Each row is where one point has got to under a steady rotation. How many steps took it there?
The counts run from 0 to 256.
[ -4  10 -12  -4 -12   6   7  12 -10 -10 -16   3   8 -22   6  -7   2   8
  -3   9   4  -9  -2  -3  10  18  -7  -1  13   7  -4  -6 -18   2 -15  -3
   4  -9  11   0  -1 -15  -9  -6  15  -4  -7 -17 -16  -8 -14  -6   1  -8] : 231
[ -8  -3  15 -12 -18  10   2  10  -5   8  10 -15   9  -8  -6   9 -18   7
  -4   4 -14   7  -4   3   9  16  -7 -13   5  -5   5   8   0   0  14  12
  -3  -1  -1 -21   7 -11   8   5  -1 -15  21   8   0  -8   3  -3   0  11] : 211
[ -7 -13  11  -1   1  -2  -2  20   2  12   8   4   0   6   7  -1   7  -5
 -15   0 -18  13  22 -11   4  -7  15   9   7   3  -3  -2  -1   4  14  12
  -3  -4  -2 -10  -4  14   6  -1 -23   2  13   6 -15 -18   5  -3   3  11] : 91
[  6   6   1   1 -13 -13  12  -3   3  10   6  -8   0 -10  13  12  -9  -8
 -12   7  -1  14  32   8  11  13  -5  -2  20  -8  -6  10  -9   3  13  -4
  12  -9  14   6  -3  -6  -1 -18  -3  -3   1   2   1  -7  -4   3  -4  10] : 161
[ 10   5   2  -1 -14   1   1  14   1   2  -1 -11  18   4  -9  -5  -8  14
  -8  -3  -8  -1  -9   1  -7   5   1  14  24 -12  -9 -14   9  17   1  -2
 -16   9   7   2  -9  -6  -5  -3  18  -4   5 -19  -6 -19  -4   0  12  -3] : 218
[  5  -4  -4   5 -16   0  22  15 -19 -14  -3   3   3 -10  14   9 -12   2
  -5  -1  -8   2   8  -6  -9  26  -8  11  14 -10   5  -1  -2  -2   2   1
   4  -5  18   7 -12 -15   0 -13  -2  -8  -6 -11  -4 -16  -3  -8  -4  -5] : 118
[  2 -11  16 -13  11   6   8   6   4  -3  -7   3   9  -4  -9  -5 -14   3
  -7   9 -15 -16   9  13  -9   6  -1  -9   9 -11  -1  -4  24   6  -3  16
   0  -4   3 -11  -2  -4  -3 -12  16   5  13  -6   2 -18  -2 -10  -1  16] : 63
[ -4   2  -3  -9 -19   7   5  18 -19 -11 -14   3   0 -15   4  -1   2   6
  -5   4  -7  -2  -2  -8   1  13  -8   8  18  -2   6  -2 -13   5   5   0
  12  -5  17  -6  -4 -16 -10  -1  12 -15 -14  -1 -18  -8 -10  -3   4  -7] : 9
[ -6   2  13 -21  -7  10  -9  -1  -3   6 -11  -2   9 -10  -4  -2  -3   7
  -7  19 -13 -17  10   4   8   1 -12  -9   8  -8   2   6   8   4   4   9
   9 -12   8 -15   5 -10 -17  -5  22 -10   1   6 -10  -3  -4  -3   0  14] : 169
[  5   4  22  -4  -6   2   0  -7   0   8   0   4  15   8   5   1 -10   7
 -10  16  -6 -13  11   3   0  16 -14   2  10  -7   4   6   6  11  -3   4
  -5 -13  11  -1  -4  -6 -16 -22  17   3   9  -6   1 -16   4 -13  -4  15] : 59
[  1  -2  -2   5 -13  -7   6   1   1   6  15 -11  20  -5  -8   5 -13  29
  11  12   5  18  18  -5   5  -7   6   2  13  -7  -8   8 -10   6 -15  -3
   3   0  -1   0  11 -10  10  -6  -5  11  11  -6   7  -6  -3   8   3  -9] : 145
[  6 -14  -2  -1 -11  -9   9  12  -8  -7  -4  -5  -3  -7  -5  13  -7   4
 -15   0 -19  17   9  -9  -5   0   6  -8   1 -16  -6   0  11  -3  17   0
  -2  -3  13  -1 -15  -2  20  -6 -12 -21   0 -15   3  -9  -7  -1  10   8] : 2
[  3  -9  -5   4  -6  -8  11  10   7  -1  15 -14  17  -8  -4  -3   0   7
  -9   5   3   8  11  -6  -1 -13   2 -11   5  -2  -7   3   8   0 -10  10
  -9  -1  -3  -1   8   8  12  -9 -12   6  27 -26   1 -16   6  -4 -13   9] : 150
[  3   4   0   5 -17  -2  22  12  -4 -11   1  11   9 -14  -6  14  -5   8
 -13   1 -10  15  11 -12  -2   1   0   4  -8   4  -3   4   8  -8  -7  15
  14   0   3 -11  11  14  -4   8  -4  -5  12  -2  -1 -11  16 -20  -4   8] : 194
[ -2   2   0  -8  -4  -2 -19  11   0  18  -2  -7   8  -9  12 -11   7   2
  -4  13   4  -7  26   1  11  -3   1  -1  24  -4  -4   3  -7   9   7  -8
  -5 -12  15  -1  -2 -16  -6  -6  -1  -5   2   1 -19  -8 -14  11   1   0] : 53
[-19   3   1 -12   2   1   4   9   0   4  -5   8   3 -12  -8   2 -12  12
   0   6 -17  -6  24  11  11  -9  13  12  22  -9  -9   0   0  -2   1   0
  17   3  -3  -7   1  -4  -5  -6   0  10  -2  19  -1 -10 -10  11  10   2] : 245
[ -9  12  -6  -5 -20  -7  22  -5   5  -1   5  -4   7   1  -3  12  -2  10
 -21  -1  -5   2  12  -4  12  -4  -9  13  10  -6  -6   6  -3  -4   6   0
   8  10   2  14   2  13  -6 -19   1   2   3 -21   3 -14  -1  -5  -1  10] : 43
[ -2   6 -17 -10  -7  -6  -4  10  11  12   2  -2  11 -17   2 -12   5  -5
 -19   6   0  -5  13  -2   6 -24   3  -8  13  -2 -13  -1   2  -4  -2  -4
  -7   0   1   4   9  15   2  -2 -12  -2  14 -27  -8 -14 -11  -1   0  12] : 154
[-20  16  -4 -18  -5   6   8   9  -3  -6 -14   8   1 -16 -11   0 -13   9
 -12   3 -25  -7   3  12  15   7  12   1   3  -2 -13  -4  -2  -3  -7   4
   6   5  -8  -7   3   5   1   4   8   6   0  10   0  -6 -13  -4  22   4] : 22
[  7 -21  -7 -13   5   0   5  18 -11  -7 -10   4   2 -12  -3  -9 -12   4
  12  21   4   5   9  -4 -16  -4  16  -6   9  -3   7 -13  -3  17  -7   2
   3  -6   0 -12  -5  -1  11   3  -5   1   5  -6 -15  -7 -15  -6   7  -6] : 184
[ 11  -1  -6  14  -9  -5  12  20  -9 -12  -7  -1   4 -13  15   1 -10  -2
  -2   1   0  11   8  -5  -5  29   5   7  15  -6  -5  -9  -8   7  -6  -5
  -7  -8  19   7 -15  -8   8  -8  -3  -2  -2 -24  -3 -17  -6  -8   1  -4] : 117
[  5   6 -12   2 -19 -14  11   4   9   8   8 -14  18 -12 -10   6  -4  17
  -2   3   0  10  11   3  10 -14   8   6  13  -6 -22  11   0   4 -13  -8
   2   6   4   5   8   0   5   3  -2   5  12 -12   1 -11  -6   8   7  -1] : 40
[  4  -1  -3  -2  -7  -6   0  25  -2  12   0   4  -2 -12  -5  -4   0 -10
  -8   2 -13  11  14   0   9  -6  21  10   9   4 -18  -4  -1   4   5  -1
   5   5   3 -14   6   8   4  16 -16  -1   7  11 -16 -17  -5   1  18   5] : 200
[  7  10   2  -4   0   2  10  -8   5  -8 -16  11   9  -7   4   2 -26   2
  -9   5 -14  13  15   5  -9  17  -2   0  12 -13   2 -13  10   9   4  10
   3  -6  -8  -2 -10   8  -4  -5  16   6  -2  -9  15  -5   3 -11   6  15] : 177
[ -5  -1  -5 -11  -1   4   1  20   8   6   2  -5  -3 -20  14 -10  -2 -22
 -16   5   3 -11  10   9  12   8  -6  -9  22   5  -7  -4 -12  -2   3   4
  -5  -5   1  -5   3   0   0  -9  -3  -2  14 -10 -15 -16 -14  -6  -8  11] : 50
[  2 -20  -9 -16   4   0   1  10  -7  -3 -14   8   4 -16  -1  -6 -17   7
   7  23  -7  14  16  -7  -8  -3  16 -14   1  -5  -1 -11   0   6  -3   0
   1 -12  -2  -8  -3   0  20   3 -11   2   4  -4  -4   1 -16  -2  10  -2] : 183
[-18   3   0 -11   7   0  -7   7  -3  13  -4  10   9   0  -4  -7  -5  14
   1   9 -11  -3  25   3  13  -9  20  12  19  -3  -5  -4 -10   8   0  -4
   6   4  -8   1  -6  -1  -5  -8  -2  18   1  12  -7  -8 -18  12  16  -6] : 246
[-12   4   2  -3   2   5  10  17  -3  -5   1   9   4   3  -5  -8 -12  13
   5  -6 -12  -1   6   8   1  10  13  18  25   1  -8 -14  -8  12  -3   5
   5   9  -9  -6  -7  -4  -6  -4   7  19   0   8  -8 -17 -13   1  13  -7] : 25
[  8  -1  -2  -6 -16  -5  22   4  -1  -9  -2  -6   2 -10  -2  17 -15   0
 -16  -3 -19  17  -1  -1  -5  13  -2  -7   4 -15  -1  -2   9  -4  14   3
   1  -2   5   3 -12   5  12  -5   2 -17   0 -21  10 -10   1  -8   8  14] : 1
[ -6  -6   0   1 -16  -2   9   8 -23  -9  -8   2   3  -7  13  15  -5  10
  -9   7 -15  -3  12 -11   3  17  -8   6   2 -14   5   6  -2  -5   4  -5
   5  -8  23   7 -11 -15   5 -14 -10 -16  -9  -7  -2  -9  -2  -6  -1  -4] : 119
[-18   5  -2  -6  10  -2  -8   9   1   7 -12  15   4  -8  -1 -11   0   3
 -14  12 -21 -19  16   5  15  -1  21  -6  -2   1 -16  -1   4  -5 -16  -2
  -9  -8  -3  -4   3   8   5  -5 -10  15   7  -1  -7 -13 -10  -6  13   4] : 242
[  5  15   9  -1 -15  -3  -6 -11   5  13  -3  -4  17 -15   6  11 -11   0
  -3  14   0   5  28   9  16  19  -9  -5  15  -4  -7   9  -2   6   0  -1
   5 -16  15   2   2 -19  -5  -8  13  -1  -1   9   1  -2   1   9  -2   8] : 56
[ -4  11 -16 -25 -17  10   6   8   0  -5 -13  -2   2 -14 -12  -1  -9   5
 -17  -1 -13  -2 -13   1  -1  -1  -2  -7  10  -8  -5  -9   3  -4  12   3
  -3   2  -1  -2  -2   4  -1   5   9 -19   1 -21  -2  -5 -15  -1  12  12] : 110
[ -1 -13  -3 -21  -7   7  13  15 -16 -10 -13  10   0  -8  -2  -8 -13  10
  11  20   2   2   2  -9 -15  -5  -1   5  11  -6  14 -10  -9  13  -5   3
  16  -1  -2 -12   3  -2  -4  -1   9  -3   0   0 -15  -5 -11 -10   6  -8] : 185
[ -5  12  -4  -4 -18   0  -8   4 -17  -5 -17   3   7 -14   8   7   1  17
 -10   9  -6   6  17 -10  14  13  -3   7   7  -2  -2  -2 -16   0   0  -5
   8 -11  16   3  -8 -12  -8   2   2 -13 -14  -3 -19  -1  -9   2   7  -5] : 10
[ -9  18   2  -3 -13   3   7   3  -4 -10 -15   3   5 -24 -11   4   1  13
  -7   3 -14  -7   8   8  19  14   4  -1   2   3 -17   2  -6  -6 -16   3
  11  -4   7  -4  10  -9  -9   4  18  -1  -5   5  -9 -11  -7  -4   7   5] : 127
[  5   6 -17  -9  -5  -3   8  15  17   6   2  -6   1 -18   1 -11   0 -15
 -11   3   6  -4   8  10  -3  -7   2  -2  24   4 -13  -4  -1  -1   1   1
   0   4   3   0   7  10  -3   0   0   1  16 -20 -12 -14 -10  -4  -2  10] : 155
